Each named turn below is shown by a few rows before and after it. Which turns, in which order, take the first row of each later pair to the second? The first pair is answered.
puza:
|  .05 |  .27 | -.02 | -.12 | -.12 |  .16 |  .19 | -.04 |  .04 |  .09 | -.17 |  ->  | -.03 |  .23 |  .11 | -.02 | -.13 |  .07 |  .30 | -.08 | -.03 | -.12 |  .12 |
|  .09 |  .07 | -.12 | -.06 | -.14 | -.16 |  .10 | -.06 | -.02 |  .01 | -.06 |  ->  |  .08 |  .10 | -.10 | -.08 | -.13 | -.17 |  .13 | -.07 | -.02 |  .00 | -.04 |
|  .14 | -.19 | -.09 |  .15 | -.23 | -.16 | -.05 |  .10 |  .06 | -.07 | -.01 |  ->  |  .18 | -.04 | -.11 | -.08 | -.13 | -.07 |  .00 |  .15 |  .15 |  .09 | -.24 |
|  .09 | -.11 | -.08 | -.11 |  .19 | -.06 | -.03 |  .11 | -.25 |  .22 | -.09 |  ->  |  .03 | -.05 |  .06 | -.16 |  .27 | -.09 |  .11 |  .08 | -.26 |  .12 |  .02 |
zof:
|  .01 | -.04 | -.27 |  .14 | -.16 | -.14 |  .06 |  .04 | -.20 |  .05 |  .02 |  ->  | -.03 |  .25 | -.03 | -.12 |  .02 | -.03 |  .31 | -.01 |  .01 |  .09 | -.06 |
| -.01 | -.12 | -.19 |  .15 | -.23 | -.21 |  .11 | -.12 | -.23 | -.13 |  .17 |  ->  | -.06 |  .21 |  .13 | -.18 |  .04 | -.02 |  .40 | -.15 |  .03 | -.10 |  .12 |
| -.04 |  .06 | -.08 | -.23 |  .17 |  .00 |  .13 |  .11 | -.03 |  .13 | -.12 |  ->  | -.02 | -.13 | -.21 | -.06 |  .13 | -.04 | -.05 |  .18 | -.17 |  .10 | -.07 |
bopi:
|  .03 |  .12 |  .19 | -.10 |  .16 |  .17 | -.05 |  .05 |  .11 |  .07 | -.09 |  ->  |  .03 |  .10 |  .14 | -.13 |  .23 |  .14 | -.06 |  .12 |  .06 |  .08 | -.08 |
| -.09 | -.05 |  .03 | -.07 | -.02 | -.04 |  .25 | -.14 | -.20 |  .12 | -.04 |  ->  | -.07 | -.11 | -.06 | -.04 |  .00 | -.03 |  .16 | -.08 | -.24 |  .16 | -.09 |
|  .04 |  .19 | -.20 | -.36 |  .13 | -.04 |  .06 |  .07 |  .05 |  .23 | -.32 |  ->  |  .09 |  .13 | -.25 | -.25 |  .01 |  .02 | -.07 |  .05 |  .08 |  .28 | -.40 |
neze:
| -.02 | -.08 | -.05 |  .09 |  .16 | -.01 | -.06 |  .06 | -.03 | -.09 |  .03 |  ->  |  .00 | -.07 | -.12 |  .08 |  .06 | -.15 |  .01 | -.02 | -.06 | -.10 |  .04 |
| -.05 |  .00 |  .00 |  .02 | -.23 |  .02 |  .06 | -.15 |  .07 | -.08 | -.14 |  ->  | -.06 | -.03 |  .10 |  .04 | -.07 |  .22 | -.05 | -.01 |  .12 | -.04 | -.17 |
| -.13 |  .05 |  .61 |  .23 |  .37 |  .61 | -.15 |  .18 |  .31 | -.16 |  .26 |  ->  | -.12 |  .12 |  .36 |  .10 | -.23 | -.30 |  .44 | -.42 |  .03 | -.42 |  .57 |
Pur:
| -.05 | -.07 |  .05 |  .09 | -.09 |  .13 | -.24 |  .05 |  .13 |  .15 | -.17 |  ->  | -.12 | -.09 |  .03 | -.01 |  .17 |  .10 | -.21 |  .21 |  .00 |  .11 | -.06 |
|  .01 |  .09 |  .08 |  .01 |  .05 |  .14 | -.04 |  .09 |  .05 | -.02 |  .06 |  ->  | -.01 |  .10 |  .08 | -.03 |  .09 |  .06 |  .01 |  .11 |  .00 | -.05 |  .15 |
|  .03 | -.14 | -.15 |  .27 | -.17 | -.01 | -.17 | -.05 | -.04 |  .03 |  .00 |  ->  |  .02 | -.15 | -.14 |  .23 | -.04 |  .07 | -.23 |  .08 | -.08 |  .05 | -.01 |
| -.08 | -.17 |  .03 |  .04 |  .37 |  .03 |  .01 |  .25 | -.31 | -.14 |  .35 |  ->  | -.05 | -.12 | -.01 |  .04 |  .03 | -.26 |  .22 | -.07 | -.31 | -.24 |  .43 |
Now pairs of rows:
Each pair is two turns apart.
| -.05 |  .01 |  .18 | -.02 |  .12 |  .08 |  .05 | -.01 |  .04 | -.17 |  .15 |  ->  |  .09 | -.14 | -.15 |  .05 | -.08 |  .03 | -.19 |  .00 | -.01 |  .03 | -.14 |
zof puza
| -.05 | -.01 |  .09 |  .01 |  .22 |  .05 | -.11 |  .23 | -.12 | -.05 |  .07 |  ->  |  .00 | -.12 | -.11 |  .10 | -.01 | -.15 | -.14 |  .11 | -.24 | -.06 |  .09 |
Pur puza
|  .03 |  .06 | -.16 | -.28 | -.04 | -.19 |  .19 | -.09 |  .00 |  .08 | -.11 |  ->  |  .05 |  .02 | -.07 | -.15 |  .06 |  .16 | -.06 |  .06 |  .14 |  .21 | -.28 |
neze bopi
|  .19 | -.26 | -.49 |  .27 | -.29 | -.22 | -.11 | -.21 | -.04 |  .13 | -.26 |  ->  |  .00 | -.31 | -.12 |  .24 |  .49 |  .28 | -.30 |  .34 | -.07 |  .05 | -.01 |
zof zof
| -.08 |  .03 |  .26 |  .09 | -.03 |  .07 |  .16 | -.11 |  .05 | -.13 |  .15 |  ->  |  .01 | -.16 | -.03 |  .25 | -.14 |  .14 | -.17 |  .01 | -.04 |  .05 | -.09 |
zof puza
| -.02 |  .01 | -.09 | -.06 | -.23 | -.07 |  .12 | -.28 |  .15 |  .01 | -.26 |  ->  | -.05 |  .06 | -.01 | -.18 |  .07 |  .16 |  .04 | -.07 |  .21 |  .10 | -.35 |
bopi neze
|  .01 | -.20 | -.34 | -.02 |  .08 | -.19 | -.15 |  .09 | -.27 |  .09 | -.02 |  ->  |  .07 | -.18 | -.35 |  .09 | -.22 | -.20 | -.13 | -.11 | -.14 |  .08 | -.11 |
Pur Pur
|  .06 |  .05 | -.10 | -.29 |  .41 |  .10 | -.08 |  .43 | -.15 |  .20 | -.30 |  ->  |  .23 |  .02 | -.22 | -.01 | -.18 |  .13 | -.24 |  .12 |  .07 |  .29 | -.57 |
bopi zof
|  .07 |  .12 | -.10 | -.11 |  .15 | -.11 |  .12 | -.09 | -.07 |  .01 | -.06 |  ->  |  .06 |  .04 | -.15 | -.05 |  .17 | -.13 |  .06 | -.02 | -.15 | -.03 | -.01 |
zof neze
|  .06 | -.03 | -.14 |  .13 | -.06 | -.13 | -.08 |  .01 | -.04 | -.16 |  .13 |  ->  |  .06 |  .18 |  .03 | -.03 | -.01 | -.04 |  .13 | -.09 |  .16 | -.16 |  .09 |
bopi zof
|  .05 | -.04 | -.24 |  .00 |  .01 | -.16 |  .08 |  .00 | -.26 |  .31 | -.29 |  ->  |  .01 |  .14 | -.03 | -.09 | -.03 | -.20 |  .35 | -.19 | -.13 |  .23 | -.21 |
puza Pur
| -.08 | -.13 |  .36 |  .28 |  .07 |  .34 | -.28 |  .25 |  .18 | -.06 |  .11 |  ->  | -.06 | -.16 |  .31 |  .35 | -.02 |  .31 | -.32 |  .22 |  .16 | -.07 |  .12 |
bopi puza
|  .07 |  .06 | -.24 |  .07 |  .26 |  .03 | -.04 |  .17 | -.07 |  .17 | -.45 |  ->  |  .02 | -.12 | -.12 |  .32 |  .33 |  .10 | -.19 |  .26 | -.16 |  .01 | -.18 |
neze bopi
|  .20 | -.12 |  .16 |  .26 | -.19 |  .15 | -.32 |  .00 |  .22 | -.10 |  .36 |  ->  |  .13 |  .02 |  .24 |  .06 | -.16 | -.12 |  .02 | -.12 |  .15 | -.24 |  .56 |
neze bopi
| -.08 |  .11 |  .08 | -.17 |  .42 |  .30 |  .05 |  .21 |  .09 |  .11 | -.16 |  ->  |  .05 | -.18 | -.38 |  .17 | -.12 |  .03 | -.23 |  .04 | -.09 |  .16 | -.31 |
bopi zof
| -.04 |  .06 | -.11 | -.12 |  .06 | -.17 |  .13 |  .01 | -.11 |  .05 | -.02 |  ->  |  .02 |  .02 | -.15 | -.02 | -.04 |  .00 | -.06 |  .01 |  .03 |  .15 | -.20 |
neze bopi
| -.09 | -.09 | -.07 |  .21 |  .13 | -.10 | -.25 | -.07 | -.28 | -.02 |  .10 |  ->  | -.06 |  .17 | -.07 | -.11 |  .04 | -.28 |  .07 | -.28 | -.16 |  .04 | -.04 |
zof bopi
|  .01 | -.11 | -.01 |  .14 | -.08 |  .11 | -.05 | -.04 | -.01 | -.11 |  .12 |  ->  |  .01 |  .08 |  .07 | -.03 | -.08 |  .11 |  .14 | -.13 |  .12 | -.06 |  .02 |
neze zof
|  .08 |  .07 |  .00 |  .17 | -.18 |  .03 | -.04 | -.18 |  .08 |  .01 | -.20 |  ->  |  .02 |  .23 |  .10 | -.12 |  .09 | -.01 |  .18 | -.11 |  .05 |  .00 | -.15 |
puza bopi
| -.01 |  .17 |  .12 | -.11 |  .24 |  .38 | -.01 |  .12 |  .22 |  .17 | -.24 |  ->  |  .03 | -.03 |  .12 |  .34 | -.27 |  .30 | -.16 | -.17 |  .27 |  .02 | -.12 |
zof bopi
| -.11 | -.02 |  .11 | -.01 |  .05 |  .11 | -.04 |  .07 |  .00 | -.06 |  .13 |  ->  | -.04 | -.05 |  .00 |  .01 |  .00 |  .15 | -.14 |  .10 |  .01 |  .03 | -.04 |
puza puza
|  .00 |  .00 |  .15 |  .13 |  .07 |  .19 |  .11 | -.17 | -.16 | -.23 |  .25 |  ->  | -.02 | -.01 |  .09 |  .06 |  .17 |  .12 |  .14 | -.11 | -.24 | -.23 |  .26 |
Pur bopi
|  .02 | -.05 | -.35 | -.24 |  .36 | -.05 | -.02 |  .24 | -.19 |  .04 | -.03 |  ->  |  .04 |  .19 | -.16 | -.32 |  .33 |  .17 |  .07 |  .14 |  .10 |  .15 | -.21 |
bopi puza
|  .07 | -.20 | -.08 |  .11 | -.07 |  .15 | -.22 |  .05 | -.09 |  .04 | -.02 |  ->  | -.01 |  .06 |  .17 | -.20 |  .19 |  .17 |  .11 |  .05 | -.01 | -.01 |  .09 |
puza puza
| -.02 | -.30 | -.15 |  .07 | -.11 |  .10 | -.05 |  .03 | -.17 |  .03 | -.20 |  ->  | -.05 | -.02 |  .00 | -.23 | -.05 |  .07 |  .26 | -.10 |  .00 |  .07 | -.25 |
zof bopi
|  .07 |  .04 |  .03 | -.01 |  .14 |  .13 | -.12 |  .31 | -.01 |  .24 |  .02 |  ->  |  .08 |  .13 |  .21 |  .10 | -.04 |  .22 | -.06 |  .13 |  .19 |  .20 |  .03 |
bopi bopi
| -.18 | -.07 |  .05 |  .29 |  .09 | -.05 |  .03 | -.17 |  .06 | -.14 |  .23 |  ->  | -.07 |  .13 | -.03 |  .08 | -.01 |  .01 |  .07 | -.27 |  .27 |  .11 | -.17 |
puza zof
|  .08 |  .01 | -.05 |  .19 | -.40 |  .05 | -.04 | -.27 |  .12 |  .04 | -.17 |  ->  |  .05 |  .14 |  .03 | -.08 |  .03 |  .33 | -.06 |  .01 |  .19 |  .21 | -.34 |
puza Pur
|  .04 |  .21 |  .08 | -.13 | -.12 |  .08 |  .10 | -.16 |  .21 |  .02 | -.13 |  ->  |  .08 | -.10 | -.16 |  .14 | -.30 | -.03 | -.16 | -.09 | -.01 | -.01 | -.06 |
zof zof
|  .14 | -.07 |  .00 |  .21 | -.29 |  .10 | -.13 | -.26 |  .09 | -.01 | -.06 |  ->  |  .11 | -.02 |  .10 |  .19 | -.24 |  .18 | -.10 | -.25 |  .16 | -.01 | -.05 |
neze zof
|  .28 | -.01 | -.15 | -.13 |  .03 |  .23 | -.23 |  .03 |  .07 |  .18 | -.37 |  ->  |  .26 | -.10 | -.37 | -.19 |  .03 | -.03 | -.17 |  .05 | -.16 |  .15 | -.28 |
Pur zof
|  .07 |  .08 | -.01 | -.03 | -.12 |  .07 |  .04 | -.07 |  .13 |  .06 | -.18 |  ->  |  .07 | -.05 | -.08 |  .05 |  .00 |  .12 | -.14 |  .09 |  .02 |  .06 | -.14 |
Pur zof
|  .01 | -.04 |  .08 |  .17 |  .05 |  .27 | -.28 |  .09 |  .20 |  .09 | -.01 |  ->  | -.10 |  .13 |  .26 | -.06 |  .24 |  .16 |  .02 |  .06 |  .19 | -.02 |  .17 |
bopi bopi
|  .10 |  .07 | -.09 |  .07 | -.24 |  .06 |  .02 | -.22 |  .14 | -.01 | -.25 |  ->  | -.03 |  .00 |  .11 |  .09 |  .24 |  .30 | -.10 |  .14 |  .01 | -.10 | -.01 |
puza zof
| -.02 | -.17 |  .09 |  .21 |  .17 |  .12 | -.03 |  .21 |  .01 | -.14 |  .14 |  ->  |  .11 | -.17 | -.26 |  .15 | -.17 | -.13 | -.01 |  .02 | -.03 |  .03 | -.15 |
neze puza
|  .07 | -.11 | -.16 | -.16 |  .04 |  .07 | -.13 |  .19 | -.11 |  .16 |  .13 |  ->  |  .05 | -.07 | -.12 | -.14 | -.14 | -.14 |  .04 | -.01 | -.13 |  .04 |  .26 |
neze Pur
|  .03 | -.09 | -.49 |  .02 | -.03 | -.27 | -.24 |  .06 | -.46 | -.12 | -.09 |  ->  |  .12 |  .09 | -.43 | -.04 | -.17 |  .00 | -.31 | -.06 | -.13 |  .11 | -.49 |
puza bopi
| -.24 | -.06 |  .25 |  .14 | -.09 |  .14 |  .02 | -.25 |  .07 | -.07 |  .27 |  ->  | -.24 | -.02 |  .20 |  .03 | -.07 | -.02 |  .15 | -.28 | -.01 | -.08 |  .31 |
bopi Pur
| -.08 |  .22 |  .07 | -.32 |  .26 | -.04 |  .22 |  .16 |  .08 |  .04 |  .08 |  ->  | -.06 |  .00 |  .09 |  .18 | -.24 | -.18 |  .12 | -.13 |  .04 | -.20 |  .34 |
puza Pur
|  .03 | -.09 | -.19 |  .10 | -.34 | -.17 | -.02 | -.11 | -.07 |  .05 | -.11 |  ->  | -.01 |  .16 |  .02 | -.18 |  .00 |  .12 |  .07 |  .03 |  .14 |  .21 | -.30 |
Pur puza
|  .11 |  .00 |  .04 |  .16 |  .06 |  .41 | -.22 |  .10 |  .24 |  .09 | -.05 |  ->  |  .09 |  .19 |  .17 |  .08 | -.21 |  .18 |  .13 | -.24 |  .32 | -.02 |  .05 |
zof bopi
|  .01 | -.13 | -.36 | -.42 |  .26 | -.21 | -.02 |  .25 | -.20 |  .11 |  .08 |  ->  |  .15 | -.21 | -.50 | -.17 | -.21 | -.16 | -.23 |  .03 | -.05 |  .22 | -.18 |
zof bopi
| -.07 | -.01 |  .18 |  .06 | -.01 |  .00 | -.06 | -.06 | -.02 |  .01 |  .17 |  ->  | -.01 |  .07 |  .09 | -.02 | -.12 |  .02 | -.03 | -.14 |  .08 |  .12 | -.03 |
puza zof
| -.23 |  .01 |  .31 |  .25 |  .21 |  .45 |  .04 |  .28 |  .03 | -.13 |  .15 |  ->  | -.13 | -.07 |  .07 |  .31 |  .10 |  .52 | -.19 |  .32 |  .04 |  .06 | -.14 |
puza puza
| -.10 |  .07 | -.12 | -.20 |  .00 | -.29 |  .12 |  .07 | -.21 |  .02 |  .13 |  ->  | -.04 |  .07 | -.21 | -.24 |  .03 | -.16 |  .00 |  .13 | -.15 |  .18 | -.10 |
bopi puza
| -.08 | -.06 |  .14 |  .25 |  .21 | -.17 | -.01 | -.08 | -.12 | -.24 |  .42 |  ->  | -.10 |  .17 |  .26 |  .04 |  .25 | -.15 |  .19 | -.20 |  .05 | -.21 |  .35 |
zof zof
|  .02 |  .12 |  .09 |  .03 | -.22 |  .00 |  .08 | -.34 |  .25 | -.09 | -.03 |  ->  |  .01 | -.18 | -.04 |  .29 | -.20 |  .02 | -.21 | -.17 |  .01 | -.16 |  .10 |
zof zof
| -.01 | -.13 | -.03 |  .04 | -.07 | -.10 |  .07 | -.06 | -.12 | -.14 | -.02 |  ->  | -.04 | -.07 | -.04 | -.11 |  .10 | -.08 |  .12 |  .04 | -.11 | -.09 | -.06 |
zof bopi
| -.07 |  .04 |  .31 |  .02 |  .15 |  .38 | -.18 |  .07 |  .03 | -.10 |  .14 |  ->  |  .03 | -.19 | -.03 |  .23 | -.16 |  .23 | -.38 |  .03 | -.12 | -.06 |  .03 |
zof Pur
|  .17 | -.21 | -.35 |  .43 | -.34 |  .17 | -.31 | -.10 |  .14 |  .09 | -.30 |  ->  |  .03 | -.12 |  .04 |  .30 |  .28 |  .59 | -.33 |  .26 |  .19 |  .05 | -.15 |
zof zof
| -.01 |  .00 | -.12 | -.26 |  .19 | -.28 |  .21 |  .07 | -.17 | -.03 |  .14 |  ->  |  .16 | -.02 | -.31 | -.12 | -.15 | -.12 | -.05 | -.03 |  .04 |  .20 | -.28 |
neze bopi
| -.01 | -.09 | -.13 |  .03 | -.01 |  .03 | -.12 |  .12 | -.05 |  .07 | -.11 |  ->  | -.11 |  .02 |  .08 | -.07 |  .13 | -.01 |  .08 |  .08 | -.04 | -.08 |  .12 |
puza puza
|  .03 | -.21 | -.02 |  .24 | -.10 |  .07 | -.20 |  .05 |  .00 | -.01 | -.04 |  ->  |  .00 | -.16 |  .10 |  .25 | -.08 |  .13 | -.17 |  .03 |  .08 | -.05 |  .02 |
Pur bopi
| -.03 | -.24 | -.17 | -.02 |  .24 | -.01 | -.27 |  .31 | -.19 |  .03 |  .00 |  ->  | -.08 | -.26 |  .14 |  .25 |  .06 |  .07 | -.24 |  .12 | -.06 | -.21 |  .26 |
bopi neze
| -.10 |  .16 |  .23 |  .11 | -.04 |  .22 |  .18 | -.12 |  .16 | -.20 |  .27 |  ->  | -.10 |  .16 |  .06 | -.02 | -.03 | -.07 |  .33 | -.15 | -.01 | -.22 |  .33 |
bopi Pur
|  .13 | -.11 | -.06 |  .36 | -.39 |  .29 | -.21 |  .01 |  .11 |  .00 | -.22 |  ->  |  .02 |  .12 |  .35 |  .15 | -.05 |  .50 |  .00 |  .07 |  .28 | -.07 | -.11 |
bopi Pur
| -.04 | -.19 | -.09 |  .07 | -.21 | -.44 |  .14 | -.23 | -.28 | -.27 |  .45 |  ->  |  .11 | -.20 |  .06 |  .43 | -.39 |  .28 | -.40 | -.18 |  .23 |  .02 | -.04 |
Pur Pur
|  .07 | -.01 |  .10 |  .07 |  .04 |  .18 | -.17 |  .03 |  .08 | -.01 | -.05 |  ->  |  .00 |  .03 |  .14 | -.08 |  .20 |  .08 | -.02 |  .10 | -.02 | -.06 |  .06 |
puza Pur
| -.08 | -.13 |  .12 |  .02 |  .15 |  .01 | -.08 |  .11 |  .12 | -.07 | -.22 |  ->  | -.07 | -.19 | -.06 |  .04 |  .00 | -.24 | -.04 |  .03 | -.02 | -.12 | -.16 |
Pur zof
|  .09 | -.10 |  .01 |  .20 | -.34 | -.01 | -.03 | -.12 |  .05 |  .01 | -.10 |  ->  |  .05 |  .16 |  .21 | -.13 | -.10 |  .03 |  .24 | -.12 |  .16 |  .01 | -.11 |
puza puza
| -.07 |  .14 |  .25 | -.04 |  .16 | -.03 |  .35 | -.03 |  .10 | -.01 |  .18 |  ->  | -.03 |  .04 | -.05 | -.06 |  .04 | -.31 |  .34 | -.06 | -.11 |  .02 |  .16 |
bopi Pur
| -.10 |  .12 | -.12 |  .02 | -.05 |  .14 |  .10 |  .16 |  .13 |  .16 | -.21 |  ->  | -.07 |  .04 | -.20 |  .10 | -.16 |  .06 |  .04 |  .12 |  .07 |  .15 | -.22 |
zof zof
| -.08 |  .23 |  .22 | -.17 |  .13 |  .24 |  .19 | -.02 |  .25 |  .08 | -.03 |  ->  | -.02 | -.18 | -.01 |  .35 | -.26 |  .12 | -.19 | -.05 |  .07 | -.04 |  .13 |
puza puza
| -.19 |  .05 | -.08 | -.04 |  .17 |  .05 |  .04 |  .00 | -.06 | -.07 |  .23 |  ->  | -.10 | -.05 | -.23 |  .12 | -.13 | -.04 | -.06 | -.13 | -.04 | -.02 |  .11 |
Pur puza
|  .07 | -.02 | -.37 |  .10 | -.20 | -.31 | -.06 | -.17 | -.05 |  .13 | -.05 |  ->  |  .07 |  .14 | -.06 |  .16 | -.28 | -.07 | -.01 | -.33 |  .27 |  .09 | -.10 |
Pur bopi
| -.03 |  .23 |  .23 |  .03 | -.43 | -.45 |  .42 | -.53 |  .16 | -.33 |  .40 |  ->  |  .05 |  .17 |  .48 |  .39 | -.32 |  .44 | -.18 | -.29 |  .64 | -.08 | -.02 |
Pur neze
| -.03 |  .10 |  .15 | -.30 |  .02 | -.28 |  .22 | -.08 |  .01 | -.06 |  .15 |  ->  |  .09 |  .11 |  .22 | -.08 | -.20 |  .06 | -.03 | -.15 |  .33 |  .08 | -.15 |
Pur Pur
| -.10 |  .26 |  .20 | -.17 |  .04 |  .00 |  .26 | -.01 |  .11 | -.02 |  .11 |  ->  | -.11 | -.01 |  .07 |  .09 | -.04 | -.17 |  .11 |  .04 | -.14 | -.17 |  .35 |
puza bopi
